Each named turn below is shown by a few rows before and after it. Which turns, in which order, take the first row of each later pair to the second? The first pair is answered.
turn Q737:
[ 7  6 -1 10  6 10 -9 -9] => [ 14  -5  -3   3   4  -8 -11  -8]
[ 18  12 -20  11  13  11 -18 -29] => [ 19 -16 -13  -6   2 -31 -16 -19]
[ -2  16  -1 -20  -5  -9  22  21] => [ -2  26  -4 -13   1   8  22  16]
turn Q680:
[ 12 -22  -2  29  -9  26  -3 -17] => [  1 -40  13  10 -22 -10   9   0]
[ 41   9 -18 -10  22  -7 -12 -10] => [  6  -1  -1  23  -7  31 -32 -16]
[ -9 -15  14 -10 -14 -18   6  11] => [ 21   6 -10 -14  17 -13   9   2]
[  6   0  -3 -18   1  -5   4   1] => [ 8  6 -8 -6  4 14 -3 -6]
turn Q354:
[-3 11 -3  5  5  5 15  6] => [-8  3 -2 14 -2 11  6  3]
[ -7 -21   7  10 -27  -7 -18  -2] => [  8 -18   1 -10 -16 -31  -5   3]
[-13 -11  28  22 -28   5 -16   6] => [  3 -22  21   8 -24 -26 -14   7]
Pairs:
Between the rows of a pair lie two turns.
[  4   2 -11   2  13   4  10   5] => [  8  -3 -15   4  11  -1   3   1] -> Q354 Q737
[ 12  15 -17  -9  17 -11   8   6] => [-22  13   1  10  -5  19   1   9] -> Q354 Q680
[-21  17   3   4 -15  10  19  19] => [-15 -15  -1  12 -31 -11  -4   9] -> Q354 Q354
[ -2  23 -14  -6  11  12  12  12] => [  8   6 -16 -17   8 -20  11  13] -> Q737 Q737
[ 24  20  -6 -11  11  16   6  -3] => [ 15   1  -2  11  -7  26 -18 -12] -> Q354 Q354
[ 19   4 -12 -21  15 -21   8  -5] => [ 16  22 -14 -10  21   9   7  -9] -> Q737 Q680
[ 39 -18 -14 -36   7 -15  -9   8] => [ 10  22  -1 -20  12  49   5  13] -> Q354 Q354
[  7  21  -2 -13  20   7  21   5] => [ 0 24  0 -1 16 25 15  1] -> Q737 Q354
[ -7   7  -4  27  -8  39 -27 -15] => [ 37  -7 -27   1  12 -16 -25 -17] -> Q737 Q354
[ -5  -4  22  -8 -10  12  14   6] => [ 26   2  -3  -1   9  13   1 -11] -> Q737 Q737
[ -4   6   8 -23  -7 -11  -3   8] => [ 10  11  -3 -22   3 -10  -7   2] -> Q680 Q737
[ 4 10  6  1  4  2  6 15] => [11  8  0 10  5  7 -4  7] -> Q354 Q737
[-13 -11  -2  18 -15  -3  -8   1] => [ 13  -2 -18   6   5 -19  -4  -3] -> Q354 Q680
[-14 -16   0  -9  -2 -25   9  26] => [ -9  17 -12  13  16  27   2  11] -> Q737 Q737
[-18  -4  13 -10  -8 -17  -7  12] => [-21  17  11  -3   1  10  -2  12] -> Q354 Q737
[-24   6  -8   3 -19  22  -8   5] => [  0 -12 -18 -17 -14 -24  -5   7] -> Q354 Q680
[ -9   5   8 -19  -1  15  11   9] => [  8  11  -4 -17  12  16   8   1] -> Q680 Q737
[ 0 19 -3  6  5 23  2  5] => [  6 -13  -7  15  -9   0 -21  -5] -> Q354 Q354
[-3 36 11 -5 14 19  2  0] => [ -2  -9   9  16 -12   3 -34 -15] -> Q354 Q354
[ -2   1   7 -17  -3 -13  19  25] => [  1  20   1 -12   8   7  22  21] -> Q354 Q680
[-10  22   9  -6   9  13  11   0] => [-18  -2  19 -11  -9 -11   8   5] -> Q354 Q680
[11 18  3 -6 17  4  6  2] => [ -3  -6  10  15  -6  11 -16  -5] -> Q680 Q354
[ -8 -19   9   2 -24  -9 -11  -3] => [ 27   5 -14  -8  10  -9  -4 -11] -> Q354 Q680
[  0   1  -7   0  -9  -2 -12  -8] => [ 5  9 -9 -9 -1 -7 -4 -3] -> Q354 Q354
[ -2 -13   9  -3 -17 -24 -10   1] => [  0  -3  10 -14 -10 -28   3   8] -> Q680 Q737
[ 11  -4  -7   0   3 -11  -8  -5] => [  3   1   0 -11   1 -16   5   5] -> Q354 Q737
[-15 -11  14  -5 -13 -15   1  13] => [-13   6  13 -13  -1 -10  14  18] -> Q737 Q680
[ 14   0   1   4   8 -20   2 -21] => [ -2   6  15  -6   3 -19  19  -8] -> Q737 Q354
[-16 -14   6   9  -4  -7   0  11] => [  9   0 -13   0  18 -12   6   6] -> Q354 Q680
[-12 -15  10 -16 -15 -20   3   6] => [-23 -11  14   0 -23   5  -5   1] -> Q737 Q354
[ 19 -32 -21  35 -14 -21 -25 -29] => [-12 -25  11 -10 -23 -53  26  12] -> Q354 Q737
[ 6  1 -5 -7 11 -9  3  7] => [ 10  -5 -10   2   9  -6  -7   1] -> Q680 Q737
[-12 -34  10  -8 -17 -17  -4  -1] => [-19 -31  13  -1 -21  -4  -7  -2] -> Q737 Q354
[-18 -16  -5  11  -9   8 -13  -4] => [-13 -22  -2  -5  -9 -16  -4   4] -> Q737 Q680
[  5  -1  -5   2  -7 -10   8   8] => [ 5  8 -7  7 -2  4  8  5] -> Q354 Q680
[-14  37  -3 -17  10  25  30   9] => [-21 -23  -2  22 -31  17 -25 -14] -> Q354 Q354
[  9 -13 -17  -3   5 -16 -10  -8] => [ 14  -6 -20  -3  10 -11  -8  -9] -> Q680 Q354
[-16  -1   7   3  -9   7   1   2] => [ -6 -11   3  -5  -8 -13   0   1] -> Q354 Q354
[-13   6  18   8   3  -3  -3  -1] => [ 1 16  8  4 17 -6  1 -6] -> Q680 Q680
[ -9 -10  17 -16 -12 -11   8  14] => [ 8 13 -3  6  7 29 -6 -6] -> Q680 Q680
[-25  -2  10   4  -9   7  11   6] => [-18   0   2  18  -5  19  -1  -5] -> Q354 Q737
[ -1  37  10 -22  11   3  22   7] => [ 20  31 -12   7  14  20 -12 -20] -> Q354 Q737
[ 11 -14  -1 -19  13 -19  -1  -2] => [-1 12  0 -2 17 27 -1 -7] -> Q354 Q680
[  9   5 -10 -11   5 -17  13   8] => [-12  14  -1  10  -5  21   6   4] -> Q354 Q354
[-6 20  6 -2  3 15 18  9] => [-13  -3  15  -8 -12  -9  14  15] -> Q354 Q680
[  7  -1 -11  15  16  23  -9 -14] => [  9 -30  -7   4   1 -15 -12 -11] -> Q354 Q737
[ -8 -14  -9  20  -3   0 -24 -10] => [ -1  -6  -6 -12   8 -32   4   6] -> Q680 Q354
[ 24  10  -6   7  19  18 -21 -26] => [ 29   9   0 -25  25 -20   4  -8] -> Q737 Q354
[  0   1  -4 -12   5  -4   2  -5] => [-10  -3   1  -3  -5   6  -3  -6] -> Q680 Q680
[ 21   1 -12  -5  11  -5  -3  -2] => [ -7 -17   8   3 -16  -4  -8   5] -> Q680 Q680
[  5  11 -11   3  17  31   0 -12] => [ 16 -24 -15   4   4  -2 -17 -18] -> Q354 Q737
[-10 -13 -14  26  -4   0 -22 -11] => [  8  -9 -22   2  12 -30  -6  -5] -> Q680 Q680
[ -3  -2  22   5  -9  -2 -10  12] => [ 14   7   7  13   5   8 -16   0] -> Q737 Q737
[  3 -11   8  13 -17   6  -9   0] => [ 15 -16   1   5 -13  -9  -9  -1] -> Q737 Q354
[ 12   5   3  10  -5   8  -8 -15] => [  7  -6   7   9 -14  -2  -9 -13] -> Q354 Q680
[-16  -1   8   4 -17  11  13  12] => [ 10  17 -11  -3   9  11  16   3] -> Q680 Q680
[-17  16   4   9   6  22   4   5] => [-26  -5  14   4 -11   2   5  11] -> Q680 Q354
[-18   2  14 -25 -11   9  12  16] => [ 22  15 -19 -12  15  18  -5  -7] -> Q737 Q737
[  2  22 -10   3  10   5   1   0] => [-13  -5   1  14 -13  -2 -14   0] -> Q680 Q354
